Each named move below is a turn or a mirror, shown by a few rows before and after it. Which moves, in which order, take the first row of each later pair to the second? The first pair is answered.
mabif:
[ -8   3   1  11   1  -1   1  -9 -10  -2   6 -10 -13  -4  -6   4   0  -5
   8   3   9  -2  -3 -11   5] |-> [-11   5   0  10   3   3   3 -13 -10  -1   8 -11 -13  -7  -5   5   1  -1
   7   3   9  -4  -4 -11   3]
[ 11   4  -7   8  -1  -3   4 -11  15  -5 -16   1 -19  14  17   7   3  -3
  11 -14  -2   7  -2  -5 -17] |-> [ 13   7  -1   2  -2   0   1 -12  11  -6  -4   6 -17  16  16  16   6 -15
   7  -5  -1  17   9  -5  -7]
[-12   8  17  -8 -12  -2  -2  -8 -25  -3  17   0  -7  -6  15   8   8 -31
  -2   6  -6   9  -3  -5  21] |-> [-15  -5  -2   9  -7 -14  -5 -11 -18   3 -14 -10 -11 -15  12 -16 -10   6
   7  -9 -15 -14 -27  -9  -6]
kose:
[-14   1   8  -8 -14  -8   1 -22 -25   3   6  -1  -4 -12   3  -2 -21 -18
  -7   3  -6   6  -2 -11  21] |-> [-10  14   2 -15  -5   0   8 -21  -7  19  12 -21 -12 -10  -5  12 -18  -8
  -4   9   3  18   3   3  13]
[ -5  -7 -14 -14  -4  -4  -7   8  15  -7 -11   5  -1  -6 -11  -9 -10   7
  -2   6   5  -4  26  17 -13] |-> [-14 -18  -8  -2  -3  -9 -17  -2 -13 -13 -18  11  -5 -13   6 -13  -7  -3
  -2   4  -1 -15   5   3 -14]
[ -6   1   0  -3 -12 -12  -3 -15  -8  -2  -2  -4   4  -3 -13 -16 -17  -1
  -1  -5  -8   1  -1  -4   7] |-> [ -9   5  -4  -1  -8 -10   1 -17  -8   8   1 -13  -5  -4  -7  -6 -18   2
   2  -4  -7   4  -6  -3   3]
gif:
[ 28 -13  19  -6  -6   4  -3  22  13 -40   9  27  18  12   8  27  25  -1
  18 -11  25  -5   6  -2  -2] |-> [ 13 -18  10  17 -14  -9 -12  -4 -24 -26   4   7   5  -7  23  17  10   8
  21 -18  14 -15 -33 -36  -4]
[ -7 -11   6   7  -5  -5  -6 -11 -26  -5  -4   2   0  -8  20  -5   0   1
   0  -2 -11  -4 -17 -16  -3] |-> [ -1  -9   1  -1   1 -12   0   3   7  -4 -19  -3   1  -5   2 -15 -13  18
   2  -5  -8 -11   0  14 -19]
[  2 -15  -3  -4  -1  -3  -3  10  19  -9 -19   9   9   2 -12 -17  -6  14
  -1 -15   0 -10  10  14 -11] |-> [  9 -13  14  -9  -4   6  -7  10   5 -19   2  26  15  13   8   4  18 -14
  -4  -2   8  -1  12   1  10]
[ -7  -7  12   4  -7   7   1  -9 -16 -16  11   2   9  11   1   3  16 -23
 -11   3   3   0  11  -7  29] |-> [-15  -9  -5  13  -8  -9  -1 -25 -21  -4  -9 -18  -2  -3  -4 -16  -6   3
  -4  -6  -6 -13 -11 -11  17]
Fival:
[ -7 -17  -4   2  -3   1 -11 -15  -8 -24   4   5  -5  -1  20  -3   4  13
  -1  -8  -8   9  -6 -11  -2] |-> [-13 -19  -1  -8  -6   0  -9 -11 -11 -27   1  10  -8  -2  20  -3   4   3
  -2  -5 -10  11   2  -3   4]
[  5 -17   1  -4  -2 -20   0 -15  -5   5  -1  -1 -11 -11  -4 -24 -17   0
   5  -6 -15 -18  -9  -2   7] |-> [  9 -18   2  -4  -2 -16  -3 -11  -4   1   2   7  -3 -11  -8 -26 -12  -2
   2  -7 -19 -21 -13  -8   8]
[-17 -10  -5   0  18   3   0  17  16   8 -33  -9 -17  -2   9  -2  -3  11
   9   5  -9 -11  -6  32 -33] |-> [  2 -14 -13  23  10   3  -6  17  18  -2 -30  -1  -1   1   5 -14   6  29
  11  -5  -7 -20 -24   5 -30]
[  4   1 -23  -3   4  18  -2 -10  12  -5   1  -3   0 -21 -11   5  -9  23
   0  -4   0   6  20   1   6] |-> [  7   1 -20  -3   2  20  -6  -7  12 -10   2   5   8 -18 -10   2  -5  21
  -1  -5   4   2  24  -3  10]
Now pairs of rows:
Each pair is 2 to 3 moves apart.
[ 19  -4  18  10   2  14 -12  -3  -8   1  31  14  14  21   7  17  20 -20
  -9 -20  -3   7 -19 -28   3] |-> [ 13  16  12  -1   1  13   1 -13  -2  23  42 -13  -1  14   0  26   9 -14
  -5 -12  -2  21 -13 -18   3]
kose then gif then mabif
[-25  -9  22 -21  -9 -12   0  -2  -9  -1  -6  -9 -24 -13   9  14  -7 -36
  -3  23  11  13   3  11   6] |-> [  2  -3  24 -10 -18  -1  -3   1 -10  -7  18   2  -2  -1   4  19  16 -34
  -9  22  19  18  -2 -16  24]
mabif then Fival then mabif
[ -4  16 -37  16  -5  -8  25 -10  22  -6  -7  -5   9   5 -16  -6   4  18
  10   1  -2 -11  -7 -22  -8] |-> [-12  29 -24  -6  -8   0  28  -6  16  -8  13   1   4  13  -8  15  11 -16
   0  20   3  12  16  -6  17]
mabif then Fival
[ 24   6   7  14   9  -1   4  14  -5  18  10  -8 -11  -2   8  20  27   6
  13  -5  10   6 -16   8 -10] |-> [ 17   0  23   2  -2  -4  -3  13 -26  -2  12  17   6   2   5  11  22 -28
   3  -1   4  11  -1   3  16]
kose then gif then Fival
[  1   8  13  11  14   9   1 -19 -18   4  18 -12 -16  -2  22   8  18   8
  13   7  10   1 -35 -28   7] |-> [ -2 -14   0   8   5 -10 -12 -12  -4 -20 -17  15   6  -5  -6 -33 -11  26
  13 -14  -3 -27 -23 -13  -3]
gif then kose then kose
[ 15  10   1 -11 -25   0  -1   3  -5 -17  30  16  34  15  -9   4   5  -8
 -19   4   3  12  12 -21  39] |-> [-22   8  10 -30 -20  -9   3  -6 -26  -7  14   5   4   0   8   7 -16 -34
 -20  14  -5  20  16   0  35]
Fival then kose
[ 17  -8  16  -7  -7   7  -4  -8  -2 -23  22  13  22  15 -13  -3   5  -9
  -8   1  -1   8  14 -20  40] |-> [ -7  -2   3   6  -2  -5   2 -35 -22   9   7 -27 -10 -10  -3  -3 -17  12
   3  -4 -10   8 -19 -29  26]
Fival then gif then Fival
[  8   1   7  11  19  11  -9  -3 -19  13  11   5  -5  -4  34  28  26 -16
   8   2  19  10 -21 -28  -4] |-> [ 16   2  -7  -8  24   9   2  25  37   9 -14   5  -2   4  -4   9   9   8
  10   0  20   1  16  24 -31]
gif then gif
[ -6   5  -8  18  -4   3   3   0  -8 -11  -2   3  10   6   3  -7  13  16
 -11   6   8  -6 -13   3 -11] |-> [-20   8  -3   7  -7  -3   5  -9 -24  -6   1  -6  -3  -3  10  -1   5   7
 -13  11   5  -1 -12   5  -3]
mabif then Fival then gif
[ 19  -6  12  -7   0   4  -1  10  14  -5  12  10  11  11 -11  -6   3  -5
  -2   6  18  -2  10  -2   6] |-> [  7 -17   4   9   6  -5  -7  -3   2   0 -11   5   6   0   2 -16  -3  10
   5  -4   8 -19 -19 -13 -11]
mabif then kose
[  8 -14  -5 -13 -18   2   2  14   1 -13   5  26  34  15 -21  -3  13   6
 -16  10   1   9  10  -4  14] |-> [ 10   5 -19  -8 -13   4  17   9  11  19  20 -11  12  11 -23  12   9  23
 -11  14   6  23  -4  -6   8]
gif then kose then kose
[ -3 -10  -6  14   9   6  -5 -13  -1   8  -9  -9 -12 -10  16  24  16  10
  13   3   1 -11 -26 -10 -11] |-> [  7  -8   0 -12  -2  11  -6   8  20 -19  -4  21  13  12  -9  12  18  -6
   3   8   4  -6  21  15   6]
gif then kose then mabif
[  9  -7 -13  11   2   4  -7  -2  12  -1 -19  16   6   9  -7 -13  -3  25
  12  -9 -11 -17  -1  -3 -12] |-> [12 15  5 -8  3 19  3 -1  8  5 15 13  1 22 -2 17 12 -7  6 13  0 12 20  2
 14]
kose then kose then mabif
[ 11  -8  -9   3  27  10   5   7  19   7 -12   6  -2  11  10  14  12  26
   8   2   1   2  -9  18 -35] |-> [ -8 -14  17 -19  19  10  -1  -1 -13  -8  -7  24  -6  11  24  22  12 -21
  -1  11  -3  13   4  16 -12]
kose then gif then Fival
[ -2   2   9  -4   0   6  -1   0  -9  -1  15  12   6   7   8  13  19 -15
   0   3   4   7  -2  -7  10] |-> [-11   2  -8   6   3  -6   0 -13 -13  14   3 -14  -8  -6   5   2   1   9
   7  -4  -1  -1 -24 -11  -3]
kose then gif
[  1  -9  -7   7 -10  -5  -9  -6  -2 -11 -11  16  13  -5 -12 -22 -10  14
   1 -11  -5 -17   1 -10   0] |-> [  0  -3  -9  -6 -12  -9  -7  -9   3  -8  -7  14   9  -6 -21 -24 -19  14
  -4 -11  -7  -9  10  -3   6]
mabif then gif then gif
[ 25   7   3   0 -12  -3  -2  25   8  -3  27  12  11   2 -19  -3  10  -9
   4  13   5   8  24   7   7] |-> [  7 -15   3  24 -11 -14 -14   8 -22  -6   1  21   8 -15   4 -17   3  -5
   6   1  -9 -13 -15 -20  -4]
kose then mabif
[-14 -11  -9   1  -4 -17  -8  -9 -11   3 -26 -11  -7 -17  -3 -16 -19  12
   4  -5 -10 -11 -16  -1 -13] |-> [ -4  16   4 -23  -1   1   7  -3   5   6  13 -14  -9  -2  -8  11  -4 -19
  -2  13   6  21  22  18  15]
kose then mabif
[ 13   2   9  15   4  10   4  -5  -6  10  16  -5  -8   4  11  21  16  -1
   2   5   3   0 -15 -16   2] |-> [ 18   2  -7   7  -3   0   4   7  25   2  -3  -1   5   9 -24  -7  -2  22
   2  -7   0 -10   5   4  -4]
gif then kose
[-23  -2  18  -4 -11   0 -11 -24 -39  -4   2   1  -2 -22  13   3  -7 -36
  -4  17 -11  11   4 -19  28] |-> [ 15  23 -22  10   3   7  11  -2  27  26   6 -40  -8 -15 -21   2  -4  36
  12  10   1   9   7  -4 -11]
kose then Fival then gif
[  8   8  -2   9  18  14   3  23  34   8 -15   0   5   5   9  13  25  15
   9  -8   5  -2  -1  12 -29] |-> [  5  -1   5  22  11  16  -4   9   3   3  -7   6  11   5  27  13  33   1
   6  -8   3  -5 -23 -20 -15]
Fival then gif then mabif
[ 10  -7  -1  10   1   3  -9 -15 -23  -1 -10 -10   3  10   1   7  14  11
   7  -6  -5  -9 -11 -37  -5] |-> [  5  -2 -10   7   0  -5   0 -11  -7   4 -22 -21   2   4 -17  -6  -1  24
  11 -11  -8 -13  -4 -22 -15]
mabif then gif
[ -4  -4  -2  15 -10  15 -12  -1 -11   4  -7 -16  -6   2  14  16  16  -6
   1 -10   9   3 -32 -20 -10] |-> [  9  -8 -14   2 -14   8 -12  12  20 -10 -25  -8   9  11 -17  -7   3  15
   3 -18   7  -8  -6  10 -21]
gif then kose
[ -2 -23 -15   1  10 -11  -6   8   2 -17 -36   8  15 -10 -11 -22  -4  13
   7 -13 -15 -23   6  11 -25] |-> [  2   9   5 -25  12   8   9  13   9  -3  14  -7   1   6  -5  19  18 -24
   2  17   2  22  36  25   4]
kose then kose then mabif
[-12   1  10  -5   9   9  -2  -2 -11   9   2  -5  -8  -3  17  16   7 -20
  -8  10  -2   7  -3   4   0] |-> [  8   3  -6  12  12   9   0   6  17  16   0 -11  -1   2   1   7   9  15
   4   2   3  -2  -7   3 -14]
mabif then Fival then kose
[14 -3 -4  2 12 13 -7 11  6 -3  4  2 -1 -2 12  9 26 -7  1  4 12 10 -5 -8
  1] |-> [  6  -9   5  -3  12  10  -8   8  -3  -7   2   9   1  -1  18  11  22 -19
  -1   2   8   6  -2  -5   3]
Fival then kose then kose
[  0   4 -18  16  14  21  -9  -9   6   3 -12  -8  -5   7  13 -14   4  18
  20 -13  -1 -14 -26 -12 -22] |-> [  9   1 -10  15  18  28  -7   5   6 -10  -4   5   6  17  20  -2  22   6
  15  -7   8  -9 -19 -11 -18]
gif then gif then mabif
[  8   8   7 -15  -3  13   2   6  16  -3  14   5  -3   7 -18  15 -17  -8
 -10  22   6  11  26  21   4] |-> [ 11  -6  -6  17 -12  -1  -8 -18  -8  -5   6  -1   8  -4 -19 -12 -26  21
  -3   3  -8 -12 -16 -27   8]
gif then gif then Fival
[ 17   4 -20  12 -20  -5   6  -5  10   0  -4  -2  14   2 -22 -13 -12  32
  -1  -8   0  -6  -9 -14   7] |-> [  6   3   1  10 -23  -3  -1 -18 -24  -6  14   9  13   1   0  -2  -3  -2
  -8   1   2   6 -14 -32  32]
mabif then kose
[ 14   5  11  18 -12  36   3   7 -34   0  21  -2  13  10   7  14  14   1
   1   8   1   4 -10 -17  27] |-> [ 15  10 -16  18 -11  19  11   9  -2  14  -3 -22   8   4 -27 -10 -18  45
   8  -2  -5  -7  -2   2   4]
gif then kose
[-17  -9  -4  -2  14 -14  -2   2   2   7 -30 -12 -15 -10   2  -1 -14   4
   6  -3 -11 -13  -4  18 -26] |-> [  8   4  12  -9  -1   3  -2  10  -5  -9  18   8  10  10   3  21  17 -28
  -8  10   6  14  17  -2  17]
Fival then mabif
[-10   1   0  -3  -9 -15  11  13  28 -16 -20   5   0  -9   5  -7  -4   5
   4  11   6 -11   9  36 -12] |-> [-19 -10  -2   4  -6 -23   4   3   8 -12 -28   2  -6 -19  17  -9  -7   4
   8   6  -2 -17 -11  22 -15]
kose then Fival
[ -2  -8 -16   3  -2 -14   0 -10  -4   4 -18   3   4  -6 -16 -27 -18  12
   4 -19  -7 -12  -2   1   2] |-> [-11  -1   4  -5  -5  -3   1 -19 -28   6   8   1  -5  -2   8  -1  -3 -24
  -4  -6  -2   8   0 -10  26]
mabif then kose
[  3   1 -11 -18  -6   0  -7 -14 -11  -1  -4  -9 -14 -16  -3   7 -18  22
  -7 -10 -10  -8 -36   7  -6] |-> [  6  16 -14 -26 -13   4   1 -12   1   3   5 -16 -17  -9 -14  11 -19  25
  -8  -4  -8   2 -23  13   0]
mabif then Fival then gif
[  5   3  -5   6  12  -2   0   0   1 -14  -2  -4  17   4 -17  15   0  19
  18   0  20 -14   5  -2 -10] |-> [ -2   6   5   0   7  -2  -2  -9 -19 -18   9   4  17   5  -7  23   2  -3
  11   8  18  -5   7 -10  10]
mabif then gif then Fival
[ 22   3 -16  11   6   4   0  10  26   1   1  -7  11   8  -7  -5  11  31
   7  -5   5  -7  -8  -8 -12] |-> [  8  -9 -10  18  -6  -9  -8  -9  -7  -8  -5   4  14  -4   1 -16  -2  20
   3 -13  -6 -15 -22 -29   6]
mabif then kose then gif
[-35   8  18 -44  -6  10  -5   9  -7 -17  -7   1  -5  10 -16  -4 -30 -26
  -6   5  -4   8  38  22  13] |-> [-42  -8   8  -9  -5  -7 -13 -13 -29  -3 -31 -11 -11 -11  -2 -19 -41   2
   5 -12 -14 -16 -13  -7  -7]
gif then mabif
[  9  -6  16  15  14  21  -2   9  10   2   3   3 -10   8  38  31  29 -11
   1   1  12  -3   1   3 -17] |-> [ 10 -20  -3  27   5   4 -11   0  11   3 -21   5   0   1  21  -6   9  24
   5 -19  -2 -28 -17  -8 -31]
gif then Fival then gif
[  7   9  14  -9 -12  -5   4 -15 -28  -2  -8  20  -1 -18  15  -3   3 -20
  21  10   1   6   0  -3  18] |-> [  2  11   4 -16 -15 -13   9 -18 -15   7 -11   5 -11 -23   2 -15 -17  -1
  26   9  -4   4   8   9  17]
gif then mabif then gif
[ 11  -2 -15   7   5   9   7  22  17   4  -5  -3   6   8  -4  -5  12  21
   7  -5  -5 -10 -10   1 -28] |-> [  3 -11  -9  16   2   3  -2  11  -2  -2 -10   5   8  -1   9  -5  13  15
   7  -9  -7 -14 -23 -11 -25]
kose then kose
[ -8   2  10  -4 -12  -3  -2 -13 -20   4  10   4   0  -1   0   1  -6 -19
  -6   9  -5   7   2 -10  22] |-> [ -4  -9   1   7 -10  -9 -11 -11 -16  -4  -8  13   8  -2  -7 -17  -8  -1
  -2  -3 -11 -11  -8 -17  10]
mabif then Fival
[-14  -9   0  -2   6  -6  -4  -2 -12   7  -6  -2 -23  -3  12  11  13 -11
   2   3  -2   4 -20   1  -7] |-> [ 10 -11  -7  -1   9  -3  -5  15  19  -4  -2   9  -4   9  -8   4  20   7
   6  -4   6   0  -6  10 -10]
gif then Fival then gif
[-15 -11  13 -23  -1  -9  -5   0  -8 -15  -5  19   0   5  -3  -3 -15 -23
  -8   3   1   2  24  15  11] |-> [-24  -9   2  -2   9 -15   0 -11  -5   6 -24  -4 -15 -11   6  -7 -17   3
   3  -5  -7 -10  -4  12 -20]
mabif then kose
[  8   2 -20   7  15   0   2   9  27  12 -21 -13 -11   1 -10  -9  -5  32
  14 -10   3 -15  -3  19 -27] |-> [  3 -19  -2  19   4  -3 -15 -10 -28  -5 -16  13   0  -4  23 -10   5  -4
   5 -13  -6 -21 -30 -22  -3]
gif then kose then gif
[  0 -14 -12   9  12  -2  -4   2   4 -14 -22   1   0  -1  -5 -21  -8  11
  -2  -8   4 -18   0   2  -6] |-> [-18  -6   3 -10  18   7   3   1  -1  -5 -14  -4 -15   0   7  -2  -5 -16
  -4   3   5  -2  10  19  -2]
Fival then gif then Fival
[  8   1  -1   5 -13   1  -9  -8 -15  -6  14   8  16   6   1   5   4 -12
  -5   4   2   0   0 -22  22] |-> [  5  11 -17   4 -15  -8   1  -7   9   8   3 -17   5  -2 -17  -7 -18  22
   2  -5  -3  -7   1  -7   4]
gif then kose then kose
[-27   7   2 -13  -8  -9 -10  34  28  -5 -24   9  -3 -13  -8   2 -30   2
   6  -3   2  -7  16  51 -17] |-> [-35  -5  -3   9  -9 -19 -17  16  -1   4 -34   0 -12 -28   9  -6 -36   8
  11 -14  -8 -21 -18  24 -25]
kose then Fival
[ 4 -2  4  4  3 -1 14  4 14  7 16 -9 -7  7 -2 25 12 -8  1 10 -7  7  9 12
  1] |-> [ -9  -7   9  -6   2  -8  11   4  10   3   5 -10 -12   2  -1  16  -4 -15
   0   9 -11   5  14  22  -1]
kose then Fival
